In the data rows, the value 128 means zero.
Here are some rows, each followed by its group. Groups can overlap.
np.array([125, 121, 111, 135, 137, 153, 125, 128, 102, 148, 95, 71, 122, 115,
          96, 103, 153, 143, 173, 138, 172, 131, 129, 128]) j433
np.array([123, 153, 150, 116, 117, 110, 141, 140, 112, 150, 136, 85, 123, 155,
          141, 104, 114, 107, 151, 122, 131, 114, 128, 132]) j161
np.array([109, 114, 130, 47, 160, 175, 125, 38, 99, 184, 177, 185, 103, 176,
          155, 167, 163, 128, 96, 55, 70, 136, 114, 53]) j493
np.array([156, 83, 112, 148, 187, 149, 133, 118, 127, 90, 82, 110, 95, 63,
          102, 96, 153, 223, 151, 170, 188, 149, 60, 189]) j433
np.array([130, 145, 141, 130, 174, 132, 91, 139, 123, 152, 157, 112, 144, 98,
          126, 139, 179, 115, 105, 141, 121, 137, 144, 88]) j787
np.array([134, 137, 156, 121, 116, 154, 184, 105, 82, 134, 101, 159, 105, 175,
          97, 123, 149, 123, 176, 99, 108, 116, 179, 87]) j652
np.array([103, 139, 129, 122, 94, 137, 131, 135, 113, 145, 108, 116, 120, 159,
          114, 125, 106, 115, 159, 120, 125, 117, 128, 119]) j161
np.array([164, 155, 125, 192, 103, 121, 110, 164, 137, 114, 170, 106, 168, 123,
          167, 112, 160, 73, 106, 148, 148, 102, 160, 152]) j546
np.array([117, 117, 110, 102, 155, 134, 138, 116, 60, 143, 58, 131, 95, 132,
          50, 128, 152, 153, 180, 117, 159, 114, 128, 118]) j433
np.array([150, 151, 145, 162, 95, 103, 124, 154, 118, 128, 170, 132, 155, 144,
          158, 116, 130, 80, 104, 152, 99, 114, 158, 140]) j546
np.array([132, 140, 146, 67, 187, 171, 118, 62, 145, 93, 120, 184, 72, 109,
          170, 157, 154, 167, 73, 119, 95, 218, 127, 89]) j493
np.array([145, 128, 119, 143, 154, 130, 108, 139, 119, 134, 146, 104, 143, 95,
          119, 129, 179, 122, 118, 152, 135, 129, 135, 107]) j787
np.array([179, 65, 112, 141, 194, 135, 114, 85, 129, 92, 54, 111, 79, 64,
          113, 111, 179, 208, 116, 194, 199, 185, 71, 180]) j433
np.array([166, 74, 94, 149, 155, 112, 126, 117, 92, 132, 71, 88, 102, 123,
          78, 91, 164, 170, 151, 165, 182, 118, 92, 179]) j433
np.array([105, 141, 125, 123, 94, 128, 140, 134, 117, 143, 114, 116, 121, 155,
          119, 124, 100, 115, 162, 119, 125, 107, 122, 126]) j161
np.array([105, 151, 127, 109, 78, 132, 121, 111, 187, 128, 166, 158, 199, 116,
          124, 182, 67, 142, 109, 68, 128, 100, 107, 141]) j652
np.array([101, 156, 147, 137, 69, 133, 111, 142, 180, 99, 199, 170, 207, 101,
          152, 184, 86, 128, 96, 69, 120, 114, 164, 136]) j546
np.array([115, 123, 106, 114, 108, 119, 139, 124, 103, 140, 111, 100, 129, 141,
          101, 112, 120, 130, 161, 140, 130, 123, 129, 127]) j161
np.array([167, 117, 131, 122, 211, 155, 78, 84, 145, 75, 119, 131, 96, 48,
          149, 134, 199, 186, 72, 195, 155, 226, 106, 144]) j787
np.array([136, 96, 121, 110, 180, 135, 144, 115, 79, 144, 64, 112, 104, 106,
          50, 125, 144, 176, 186, 127, 174, 112, 110, 132]) j433
np.array([134, 146, 142, 71, 140, 134, 137, 92, 118, 91, 126, 195, 79, 158,
          163, 124, 172, 131, 89, 108, 94, 194, 167, 73]) j493
np.array([89, 132, 152, 143, 89, 99, 124, 163, 105, 124, 108, 99, 100, 169,
          133, 83, 90, 126, 178, 117, 133, 111, 160, 185]) j700
np.array([130, 91, 115, 136, 100, 155, 196, 148, 160, 112, 123, 189, 122, 122,
          125, 130, 130, 97, 109, 172, 50, 118, 147, 104]) j546
np.array([93, 163, 164, 114, 121, 113, 131, 149, 111, 160, 148, 75, 128, 136,
          131, 110, 108, 118, 150, 124, 134, 120, 131, 136]) j161
np.array([146, 114, 96, 146, 120, 136, 150, 149, 127, 128, 115, 92, 146, 104,
          86, 106, 131, 144, 158, 136, 156, 87, 102, 145]) j433
np.array([132, 140, 137, 130, 150, 124, 104, 137, 117, 145, 147, 108, 146, 108,
          127, 129, 167, 112, 118, 145, 120, 133, 146, 96]) j787
np.array([137, 129, 131, 130, 159, 144, 126, 123, 124, 133, 151, 108, 145, 67,
          107, 142, 164, 140, 137, 138, 141, 134, 126, 104]) j787
np.array([100, 156, 148, 138, 73, 125, 108, 135, 161, 102, 186, 169, 189, 106,
          162, 189, 88, 127, 104, 74, 126, 115, 173, 133]) j546
np.array([133, 144, 138, 134, 134, 135, 128, 129, 137, 131, 150, 117, 152, 109,
          133, 131, 144, 109, 126, 132, 118, 128, 138, 103]) j787
np.array([100, 160, 135, 108, 83, 131, 120, 114, 178, 138, 164, 155, 191, 118,
          121, 181, 69, 140, 112, 62, 126, 98, 107, 132]) j652
np.array([157, 142, 122, 189, 115, 112, 115, 177, 144, 131, 179, 124, 170, 136,
          162, 113, 136, 63, 99, 140, 121, 83, 142, 147]) j546
np.array([88, 155, 172, 173, 103, 126, 113, 176, 95, 123, 130, 106, 77, 141,
          180, 103, 86, 121, 162, 154, 147, 152, 180, 181]) j700
np.array([134, 123, 127, 116, 165, 160, 121, 110, 128, 143, 151, 121, 137, 79,
          112, 162, 152, 128, 127, 117, 139, 137, 112, 85]) j787
np.array([122, 131, 133, 136, 160, 141, 103, 127, 115, 160, 148, 108, 141, 107,
          124, 147, 169, 105, 109, 138, 127, 141, 140, 82]) j787
np.array([60, 160, 136, 42, 117, 158, 108, 37, 58, 189, 134, 193, 82, 191,
          135, 178, 138, 103, 127, 56, 74, 166, 166, 23]) j493
np.array([86, 162, 161, 105, 98, 111, 111, 106, 122, 152, 108, 104, 159, 133,
          89, 172, 98, 162, 155, 91, 166, 142, 141, 138]) j433
np.array([163, 130, 126, 177, 130, 103, 108, 160, 122, 139, 161, 109, 140, 155,
          169, 115, 143, 61, 103, 147, 135, 91, 128, 136]) j546
np.array([168, 105, 85, 173, 112, 121, 135, 148, 157, 105, 138, 123, 151, 149,
          158, 96, 128, 89, 119, 131, 146, 74, 97, 149]) j652
np.array([91, 159, 178, 178, 108, 124, 115, 178, 93, 124, 134, 101, 74, 139,
          183, 101, 82, 120, 158, 152, 147, 157, 179, 181]) j700
np.array([155, 151, 122, 159, 97, 109, 129, 160, 132, 119, 173, 131, 169, 123,
          142, 118, 143, 83, 111, 144, 108, 101, 150, 142]) j546
np.array([143, 89, 141, 147, 174, 138, 121, 109, 141, 80, 82, 127, 83, 86,
          158, 130, 122, 173, 115, 182, 177, 182, 74, 174]) j161
np.array([101, 155, 154, 142, 76, 121, 102, 144, 162, 107, 191, 167, 191, 103,
          160, 192, 88, 125, 105, 79, 120, 114, 172, 135]) j546
np.array([108, 165, 121, 136, 105, 130, 113, 141, 111, 141, 164, 48, 147, 118,
          142, 106, 115, 127, 150, 120, 177, 127, 137, 142]) j433
np.array([149, 124, 135, 137, 90, 147, 189, 135, 147, 112, 106, 162, 131, 139,
          113, 124, 126, 112, 121, 146, 71, 130, 160, 104]) j546
np.array([125, 150, 144, 121, 116, 109, 140, 138, 113, 145, 134, 89, 128, 152,
          134, 109, 117, 110, 145, 127, 138, 117, 137, 125]) j161
np.array([136, 114, 104, 139, 103, 126, 146, 148, 131, 138, 114, 108, 140, 134,
          110, 124, 118, 107, 136, 141, 129, 103, 123, 132]) j161
np.array([112, 115, 106, 124, 86, 124, 134, 117, 138, 146, 114, 128, 131, 158,
          118, 120, 84, 112, 148, 120, 124, 102, 109, 118]) j161
np.array([70, 162, 156, 155, 87, 122, 116, 178, 96, 146, 134, 100, 90, 159,
          158, 94, 98, 112, 167, 122, 127, 121, 205, 156]) j700
np.array([132, 129, 121, 139, 162, 131, 102, 136, 111, 143, 141, 96, 138, 95,
          113, 133, 181, 126, 122, 154, 137, 138, 136, 103]) j787
np.array([112, 150, 127, 108, 83, 118, 129, 120, 150, 132, 134, 130, 189, 109,
          90, 181, 97, 159, 130, 75, 151, 122, 135, 149]) j433
np.array([150, 87, 138, 144, 171, 134, 118, 104, 141, 81, 81, 124, 78, 96,
          163, 121, 126, 167, 107, 184, 175, 183, 68, 176]) j161
np.array([159, 129, 130, 194, 119, 114, 113, 170, 138, 134, 181, 125, 155, 157,
          180, 112, 120, 62, 103, 133, 119, 84, 133, 155]) j546
np.array([133, 138, 154, 124, 112, 159, 183, 106, 80, 135, 102, 162, 102, 178,
          98, 121, 151, 124, 179, 96, 108, 114, 182, 87]) j652
np.array([92, 164, 163, 110, 123, 116, 131, 150, 107, 160, 150, 73, 127, 136,
          132, 111, 103, 122, 149, 123, 133, 121, 138, 138]) j161
np.array([142, 142, 151, 117, 114, 124, 174, 123, 96, 128, 106, 157, 117, 177,
          93, 114, 134, 120, 167, 98, 101, 107, 173, 99]) j652
np.array([151, 150, 129, 160, 108, 118, 114, 154, 163, 115, 169, 132, 181, 107,
          146, 125, 137, 80, 114, 149, 104, 107, 149, 135]) j546
np.array([139, 117, 101, 137, 104, 125, 149, 148, 133, 138, 116, 108, 141, 137,
          111, 123, 116, 106, 139, 136, 128, 99, 122, 133]) j161
np.array([82, 157, 167, 165, 94, 127, 116, 178, 96, 135, 132, 97, 88, 156,
          167, 94, 92, 116, 164, 140, 136, 138, 190, 173]) j700
np.array([130, 91, 115, 138, 96, 154, 200, 146, 160, 109, 126, 188, 121, 120,
          127, 130, 131, 98, 111, 172, 50, 119, 149, 104]) j546
np.array([95, 194, 182, 39, 111, 100, 102, 61, 138, 164, 173, 181, 142, 170,
          145, 221, 93, 127, 76, 53, 61, 194, 154, 64]) j493
np.array([155, 140, 124, 193, 113, 110, 110, 181, 141, 128, 178, 123, 168, 135,
          164, 113, 140, 68, 101, 143, 125, 82, 145, 150]) j546
np.array([107, 145, 145, 131, 162, 134, 95, 134, 103, 159, 152, 96, 141, 92,
          121, 144, 180, 115, 114, 153, 125, 156, 166, 91]) j787
np.array([142, 142, 152, 123, 119, 126, 173, 136, 129, 128, 110, 153, 128, 164,
          101, 115, 116, 120, 137, 116, 87, 113, 150, 101]) j652
np.array([100, 153, 149, 140, 73, 125, 109, 139, 164, 101, 188, 168, 193, 105,
          161, 187, 90, 126, 103, 75, 124, 116, 173, 133]) j546
np.array([140, 124, 122, 141, 119, 115, 128, 150, 115, 152, 121, 99, 126, 157,
          130, 125, 125, 90, 132, 133, 141, 107, 117, 124]) j161
np.array([97, 160, 166, 111, 122, 107, 134, 147, 104, 157, 150, 78, 128, 141,
          128, 113, 103, 120, 146, 128, 129, 124, 134, 134]) j161
np.array([167, 125, 128, 175, 116, 125, 129, 155, 159, 94, 153, 140, 149, 117,
          166, 133, 120, 96, 106, 157, 133, 120, 120, 155]) j546
np.array([143, 112, 99, 144, 107, 108, 138, 152, 124, 148, 118, 105, 138, 138,
          113, 128, 127, 99, 127, 146, 130, 95, 118, 135]) j161
np.array([152, 129, 116, 146, 125, 94, 140, 166, 137, 120, 129, 120, 128, 146,
          136, 105, 141, 93, 117, 136, 138, 97, 121, 135]) j161
np.array([129, 102, 127, 145, 138, 135, 132, 122, 131, 105, 93, 136, 84, 130,
          159, 123, 90, 145, 129, 158, 153, 147, 82, 176]) j161
np.array([158, 150, 102, 162, 95, 102, 110, 171, 150, 106, 178, 135, 174, 125,
          150, 96, 146, 86, 82, 151, 101, 106, 153, 167]) j546
np.array([111, 134, 123, 86, 129, 134, 115, 104, 143, 140, 152, 160, 126, 138,
          134, 147, 155, 107, 87, 113, 73, 160, 130, 68]) j493
np.array([174, 68, 95, 147, 186, 121, 116, 98, 109, 110, 70, 92, 86, 92,
          94, 97, 174, 198, 139, 176, 191, 156, 69, 183]) j433
np.array([159, 116, 114, 158, 162, 132, 125, 158, 176, 100, 142, 136, 134, 116,
          171, 117, 110, 127, 95, 143, 144, 129, 73, 150]) j652
np.array([169, 140, 119, 191, 111, 115, 112, 168, 142, 119, 167, 110, 165, 128,
          165, 113, 157, 71, 99, 151, 146, 95, 148, 151]) j546
np.array([126, 99, 93, 117, 149, 126, 131, 121, 110, 136, 103, 100, 131, 101,
          73, 110, 150, 165, 161, 144, 162, 113, 108, 136]) j433
np.array([105, 142, 130, 135, 104, 147, 136, 132, 100, 147, 120, 93, 127, 142,
          125, 118, 116, 106, 161, 129, 134, 131, 157, 116]) j161
np.array([156, 154, 125, 159, 98, 107, 123, 160, 130, 122, 176, 128, 170, 128,
          146, 116, 145, 80, 108, 147, 107, 100, 153, 146]) j546
np.array([129, 147, 116, 145, 119, 130, 113, 154, 162, 124, 147, 132, 161, 105,
          130, 136, 129, 88, 118, 136, 123, 121, 124, 114]) j546
np.array([171, 102, 104, 176, 168, 143, 124, 158, 191, 92, 143, 139, 135, 113,
          173, 112, 114, 130, 86, 150, 143, 117, 61, 170]) j652
np.array([116, 141, 138, 135, 164, 135, 93, 135, 104, 155, 144, 92, 139, 88,
          119, 140, 184, 120, 118, 156, 134, 151, 158, 97]) j787
np.array([119, 127, 97, 134, 117, 143, 137, 139, 168, 122, 140, 134, 165, 121,
          118, 109, 104, 113, 145, 119, 117, 89, 107, 121]) j652
np.array([164, 115, 91, 150, 144, 149, 141, 143, 190, 69, 140, 161, 136, 119,
          163, 126, 134, 134, 82, 141, 135, 128, 80, 148]) j652
np.array([103, 156, 149, 117, 88, 116, 125, 109, 155, 142, 163, 155, 171, 142,
          143, 176, 60, 141, 109, 61, 114, 105, 126, 140]) j652
np.array([75, 163, 159, 99, 87, 109, 110, 113, 118, 167, 134, 132, 136, 143,
          137, 190, 63, 152, 143, 69, 128, 125, 152, 126]) j161
np.array([158, 126, 98, 150, 154, 150, 128, 140, 196, 72, 147, 169, 141, 94,
          167, 147, 134, 139, 72, 143, 126, 144, 76, 142]) j652
np.array([174, 61, 111, 134, 198, 135, 115, 78, 122, 87, 54, 117, 75, 57,
          114, 114, 172, 226, 117, 194, 196, 192, 65, 185]) j433
np.array([130, 136, 153, 121, 114, 159, 183, 107, 80, 135, 99, 170, 101, 181,
          96, 121, 152, 124, 174, 99, 100, 112, 181, 85]) j652
np.array([40, 160, 139, 161, 76, 124, 115, 184, 123, 109, 107, 120, 119, 146,
          107, 70, 113, 112, 172, 123, 125, 122, 198, 168]) j700
np.array([148, 121, 105, 154, 120, 130, 142, 155, 159, 119, 149, 117, 157, 127,
          135, 110, 112, 104, 139, 126, 132, 83, 108, 136]) j652
Which 5 groups are nearest to each row below, nearest first, going by the distance to the centre of the group?
np.array([78, 159, 164, 156, 83, 124, 121, 179, 99, 141, 132, 98, 82, 160,
          161, 95, 90, 117, 166, 126, 132, 131, 198, 157]) j700 j161 j546 j652 j787
np.array([107, 114, 127, 35, 159, 166, 128, 27, 97, 175, 173, 192, 96, 173,
          164, 157, 156, 132, 83, 50, 80, 145, 101, 57]) j493 j652 j787 j161 j546
np.array([139, 126, 142, 85, 178, 160, 131, 69, 120, 99, 106, 178, 60, 130,
          180, 148, 140, 163, 88, 135, 114, 211, 130, 93]) j493 j787 j652 j161 j433
np.array([105, 145, 145, 128, 160, 135, 101, 132, 109, 165, 158, 102, 150, 87,
          112, 154, 175, 111, 106, 146, 117, 155, 159, 84]) j787 j161 j546 j652 j433
np.array([120, 133, 136, 134, 157, 139, 104, 126, 119, 160, 151, 110, 145, 108,
          124, 150, 165, 102, 105, 139, 120, 146, 142, 83]) j787 j161 j652 j546 j433
np.array([81, 157, 157, 103, 91, 104, 111, 113, 120, 166, 132, 132, 134, 147,
          138, 181, 63, 149, 139, 67, 128, 124, 151, 129]) j161 j652 j700 j546 j493
np.array([125, 96, 89, 118, 145, 126, 130, 123, 110, 137, 104, 99, 128, 109,
          72, 108, 145, 161, 165, 141, 164, 105, 103, 140]) j433 j161 j787 j652 j546
np.array([150, 131, 127, 82, 199, 187, 124, 59, 161, 57, 109, 205, 58, 91,
          184, 146, 171, 191, 66, 138, 109, 223, 103, 108]) j493 j787 j652 j433 j161
np.array([129, 139, 132, 71, 192, 185, 126, 58, 165, 67, 117, 205, 68, 82,
          175, 153, 156, 190, 80, 124, 100, 216, 106, 104]) j493 j787 j652 j433 j161
np.array([145, 127, 144, 87, 171, 154, 127, 70, 130, 106, 119, 169, 75, 133,
          181, 149, 137, 147, 85, 133, 102, 199, 130, 92]) j493 j787 j652 j161 j433
np.array([102, 138, 121, 129, 111, 133, 135, 132, 99, 147, 117, 94, 121, 144,
          117, 111, 120, 112, 162, 131, 139, 127, 152, 118]) j161 j652 j700 j787 j433
np.array([150, 80, 129, 153, 170, 139, 122, 102, 154, 83, 84, 131, 87, 87,
          160, 125, 111, 175, 116, 174, 176, 169, 60, 180]) j433 j161 j652 j787 j546
Which 4 groups are nearest to each row below, nearest first, going by the distance to the group's nearest row?
np.array([136, 128, 120, 142, 159, 131, 102, 139, 112, 140, 143, 98, 139, 96,
          117, 132, 181, 123, 117, 154, 137, 134, 136, 104]) j787 j546 j433 j161
np.array([122, 125, 117, 108, 109, 109, 134, 109, 106, 130, 91, 104, 114, 160,
          106, 100, 113, 137, 169, 130, 134, 124, 128, 149]) j161 j433 j700 j652
np.array([136, 141, 122, 136, 105, 117, 144, 149, 139, 125, 139, 120, 149, 141,
          130, 110, 113, 97, 139, 123, 119, 104, 137, 123]) j161 j652 j546 j787
np.array([156, 125, 114, 155, 129, 139, 143, 147, 131, 115, 119, 95, 133, 101,
          123, 118, 143, 132, 136, 151, 166, 130, 112, 134]) j433 j161 j787 j652
np.array([103, 140, 125, 129, 109, 128, 134, 135, 99, 144, 120, 95, 123, 147,
          118, 112, 122, 109, 163, 132, 136, 126, 153, 117]) j161 j433 j787 j700
np.array([140, 117, 140, 135, 91, 137, 186, 135, 148, 114, 115, 164, 135, 126,
          119, 132, 119, 110, 124, 144, 72, 124, 156, 108]) j546 j652 j161 j787
Which 3 other groups have their centres nearest to the centre of group j433, nearest first?
j161 j787 j652
Which 4 groups are nearest to each row below, nearest first, going by the average distance to the group's rows?
np.array([123, 145, 134, 70, 137, 137, 134, 82, 128, 96, 127, 197, 88, 155,
          159, 132, 161, 134, 93, 102, 84, 189, 154, 71]) j493 j787 j652 j161
np.array([144, 129, 109, 138, 86, 124, 152, 148, 136, 138, 141, 101, 153, 165,
          140, 87, 106, 104, 114, 135, 103, 101, 112, 140]) j161 j546 j652 j700
np.array([150, 115, 96, 117, 138, 165, 85, 94, 90, 125, 118, 155, 82, 174,
          162, 119, 141, 133, 126, 116, 135, 142, 104, 107]) j161 j787 j652 j493
Which 5 groups are nearest to each row below, nearest first, going by the distance to the group's nearest row?
np.array([137, 127, 140, 88, 170, 148, 120, 73, 133, 117, 123, 162, 86, 142,
          171, 145, 139, 143, 93, 122, 93, 184, 130, 92]) j493 j787 j652 j161 j546
np.array([122, 120, 98, 104, 156, 139, 65, 99, 95, 126, 115, 168, 76, 197,
          147, 119, 137, 124, 118, 108, 112, 147, 123, 101]) j493 j161 j787 j652 j433
np.array([146, 103, 99, 131, 157, 130, 138, 117, 104, 112, 94, 108, 109, 91,
          79, 131, 152, 180, 151, 157, 164, 145, 106, 147]) j433 j787 j161 j652 j546
np.array([139, 111, 98, 135, 105, 131, 135, 124, 183, 115, 158, 151, 171, 138,
          136, 121, 91, 103, 120, 109, 98, 89, 100, 115]) j652 j546 j161 j787 j433
np.array([143, 125, 144, 134, 95, 145, 192, 139, 143, 115, 115, 164, 131, 132,
          113, 131, 114, 114, 124, 146, 67, 126, 154, 107]) j546 j652 j161 j787 j493
Group j652 spreads out most along one direction. Which 3 other groups' directions of most spread are closest to that one, closest first?
j161 j493 j787
Which 5 groups are nearest to each row below, nearest first, going by the average distance to the group's rows?
np.array([154, 110, 119, 150, 149, 116, 145, 150, 144, 122, 120, 114, 121, 145,
          152, 113, 106, 121, 112, 144, 142, 114, 89, 163]) j161 j652 j546 j787 j433
np.array([65, 155, 166, 156, 87, 113, 120, 180, 86, 151, 143, 99, 83, 154,
          152, 99, 94, 114, 174, 126, 141, 118, 183, 158]) j700 j161 j546 j787 j652
np.array([143, 106, 88, 156, 103, 112, 130, 150, 115, 142, 122, 90, 124, 159,
          135, 102, 125, 91, 146, 134, 136, 88, 110, 160]) j161 j546 j700 j652 j787
np.array([143, 130, 119, 145, 117, 119, 132, 152, 118, 149, 124, 100, 131, 151,
          125, 122, 124, 91, 135, 129, 145, 103, 116, 124]) j161 j787 j546 j652 j700
np.array([97, 158, 164, 111, 125, 107, 138, 147, 106, 156, 147, 75, 128, 140,
          133, 111, 105, 117, 145, 131, 130, 125, 135, 134]) j161 j700 j787 j546 j652
np.array([105, 154, 131, 111, 78, 132, 122, 114, 185, 132, 162, 156, 196, 119,
          129, 181, 68, 140, 108, 69, 123, 101, 105, 137]) j652 j546 j161 j787 j493
np.array([176, 69, 94, 149, 182, 118, 119, 102, 108, 110, 70, 91, 89, 97,
          93, 93, 173, 194, 140, 175, 190, 151, 69, 184]) j433 j787 j161 j652 j700
np.array([167, 138, 107, 190, 112, 128, 106, 188, 171, 110, 181, 133, 184, 115,
          154, 118, 136, 81, 97, 143, 119, 81, 134, 154]) j546 j652 j787 j161 j700
np.array([101, 154, 182, 181, 119, 123, 114, 172, 90, 120, 133, 98, 72, 136,
          194, 112, 87, 118, 147, 171, 159, 169, 173, 192]) j700 j161 j546 j787 j652
np.array([91, 163, 157, 116, 93, 107, 118, 121, 121, 153, 143, 134, 148, 148,
          147, 177, 66, 143, 125, 69, 133, 119, 148, 133]) j161 j652 j700 j546 j787
np.array([129, 139, 168, 115, 120, 144, 179, 107, 79, 140, 97, 164, 103, 182,
          97, 121, 138, 122, 177, 95, 100, 113, 182, 89]) j652 j161 j700 j787 j493
Group j433 spreads out most along one direction. Which 3 other groups' directions of most spread are closest to that one, closest first?
j161 j787 j493
Which 4 groups are nearest to each row below, nearest first, going by the distance to the centre of the group?
np.array([176, 69, 95, 151, 176, 115, 121, 108, 104, 114, 69, 89, 90, 103,
          90, 92, 172, 188, 143, 174, 191, 144, 74, 184]) j433 j161 j787 j652
np.array([101, 117, 139, 49, 161, 185, 115, 29, 85, 195, 180, 202, 89, 179,
          164, 169, 136, 134, 95, 55, 83, 134, 114, 55]) j493 j652 j787 j161
